Small tables with named rows and columns. After each table, cells are looked up by row and column.

Table fuv
fields: tadano, bapifig, derin
puz: [37, 54, 53]
vitogi: [48, 62, 51]
leb: [65, 50, 45]
gofu: [73, 33, 45]
godavon: [27, 13, 37]
mimoda: [64, 61, 35]
damora: [54, 39, 39]
zuridi: [77, 55, 30]
ledut: [62, 15, 43]
sig: [57, 49, 27]

What is the bapifig of puz in fuv? 54
What is the derin of gofu in fuv? 45
What is the tadano of puz in fuv? 37
What is the tadano of vitogi in fuv? 48
What is the bapifig of gofu in fuv? 33
What is the bapifig of mimoda in fuv? 61
What is the tadano of mimoda in fuv? 64
What is the tadano of leb in fuv? 65
What is the bapifig of damora in fuv? 39
What is the derin of vitogi in fuv? 51
What is the tadano of zuridi in fuv? 77
What is the derin of zuridi in fuv? 30
What is the bapifig of zuridi in fuv? 55
What is the tadano of damora in fuv? 54
What is the bapifig of sig in fuv? 49
What is the bapifig of godavon in fuv? 13
What is the derin of puz in fuv? 53
What is the tadano of godavon in fuv? 27
What is the tadano of ledut in fuv? 62

gov:
cols = vetiga, val, sepavu, nuko
difesug: [83, 26, 147, 171]
regedil: [84, 155, 157, 161]
fevep: [106, 220, 164, 153]
riso: [80, 184, 156, 158]

nuko of difesug = 171
vetiga of fevep = 106
sepavu of fevep = 164
vetiga of riso = 80
nuko of regedil = 161
val of difesug = 26
sepavu of riso = 156
vetiga of difesug = 83
nuko of fevep = 153

pelatab
|  | dez | luv | rok | rerurit | gemezu |
|---|---|---|---|---|---|
| ponikeb | 61.26 | 47.78 | 83.75 | 19.06 | 77.79 |
| kez | 61.92 | 47.30 | 85.89 | 19.68 | 79.40 |
| semo | 59.97 | 50.33 | 77.79 | 19.71 | 73.21 |
| zozubav | 60.73 | 48.43 | 81.63 | 18.87 | 76.18 |
| senabup | 63.52 | 47.23 | 89.90 | 22.37 | 82.43 |
| deso | 60.29 | 49.29 | 79.61 | 19.13 | 74.68 |
| tifame | 64.39 | 47.52 | 91.63 | 24.28 | 83.72 |
| bamipa | 65.32 | 48.06 | 93.03 | 26.54 | 84.89 |
| zivugo | 59.76 | 51.47 | 76.12 | 20.66 | 71.90 |
| pep | 62.69 | 47.13 | 87.97 | 20.76 | 80.96 |

luv of semo is 50.33
dez of zivugo is 59.76
luv of ponikeb is 47.78
dez of ponikeb is 61.26
luv of deso is 49.29
gemezu of semo is 73.21
rok of ponikeb is 83.75
rerurit of ponikeb is 19.06
rok of bamipa is 93.03
gemezu of deso is 74.68
luv of tifame is 47.52
rerurit of bamipa is 26.54
gemezu of zivugo is 71.90

gotube:
	gek	sisip
vigefud	113	223
ked	16	0
vufiz	137	211
rup	126	143

vigefud, gek => 113
rup, gek => 126
vufiz, gek => 137
vigefud, sisip => 223
ked, gek => 16
rup, sisip => 143
ked, sisip => 0
vufiz, sisip => 211

roge:
,ruz,mep,fefakan,rud,fege
gop,-27,-16,22,-8,-28
tid,-21,17,-17,18,-64
vuf,33,54,-32,44,-6
bifek,1,-14,37,-9,27
zuruk,65,44,1,33,74
fug,44,72,-48,58,-8
nop,62,65,-28,51,39
dif,7,29,-15,26,-23
viz,-42,-20,17,-10,-55
zipaf,-9,-32,53,-22,31

ruz of vuf: 33
fefakan of bifek: 37
mep of vuf: 54
ruz of dif: 7
rud of dif: 26
ruz of nop: 62
fefakan of gop: 22
mep of gop: -16
fege of fug: -8
fege of bifek: 27
ruz of gop: -27

bef:
	zodas	kifo	zof	bug	zador
kab	0.4	-0.6	-0.6	0.1	-0.2
rumed	0.4	0.0	-0.2	-0.3	-0.2
rabikug	-0.2	-0.4	-0.4	0.2	0.0
zugeso	-0.2	-0.1	0.0	0.0	0.0
pavom	0.4	-0.1	-0.3	-0.2	-0.2
puboku	-0.1	0.5	0.2	-0.2	-0.2
fogenus	-0.3	0.2	0.2	0.0	0.1
nukefiv	-0.4	0.2	0.2	0.0	0.3
teforom	0.7	0.4	-0.6	-0.2	0.3
nem	0.0	0.0	0.0	-0.2	-0.3
bupevo	-0.2	-0.2	-0.1	0.0	-0.1

zodas of nem is 0.0
zof of rumed is -0.2
bug of kab is 0.1
zodas of fogenus is -0.3
zador of puboku is -0.2
zador of zugeso is 0.0
kifo of zugeso is -0.1
zof of zugeso is 0.0
zador of teforom is 0.3
zodas of kab is 0.4
zof of kab is -0.6
kifo of nukefiv is 0.2
zodas of pavom is 0.4
bug of teforom is -0.2
kifo of fogenus is 0.2
bug of pavom is -0.2
zador of rumed is -0.2
zador of nukefiv is 0.3

nugu:
        das  mediz
goti   4.56   4.78
deto   2.06   3.29
mef    1.15   2.29
rosek  5.37   0.47
zemul  7.21   9.51
rulak  2.57   1.57
mal    4.30   6.51

mediz of rosek is 0.47
mediz of mef is 2.29
das of rosek is 5.37
das of mef is 1.15
das of goti is 4.56
mediz of goti is 4.78
mediz of zemul is 9.51
das of mal is 4.30
mediz of deto is 3.29
mediz of mal is 6.51
das of zemul is 7.21
das of deto is 2.06
das of rulak is 2.57
mediz of rulak is 1.57

dobifip:
,tep,dapifev,rupusu,vuz,puves,zodivop,bag,felefal,vel,tisiger
sig,131,149,123,113,158,56,103,177,157,49
gema,115,148,108,96,147,66,91,164,153,65
koma,200,77,188,198,157,101,177,134,74,109
mar,107,77,145,128,83,181,139,70,96,197
rabaro,118,154,115,96,146,66,93,164,158,61
keb,11,136,56,16,35,158,45,85,185,126
nenile,99,149,102,86,133,89,86,151,156,89
demu,203,77,198,206,177,95,187,140,75,114
san,113,76,155,133,96,176,150,73,87,188
fifog,126,150,116,104,155,54,98,182,159,47
sopifo,66,160,90,49,106,98,59,137,172,94
sigimag,108,147,103,93,134,88,88,148,155,89

What is the dapifev of sig in dobifip? 149
What is the tisiger of koma in dobifip? 109
What is the rupusu of nenile in dobifip? 102
What is the zodivop of gema in dobifip? 66
What is the dapifev of rabaro in dobifip? 154
What is the zodivop of sig in dobifip? 56
What is the tisiger of san in dobifip? 188

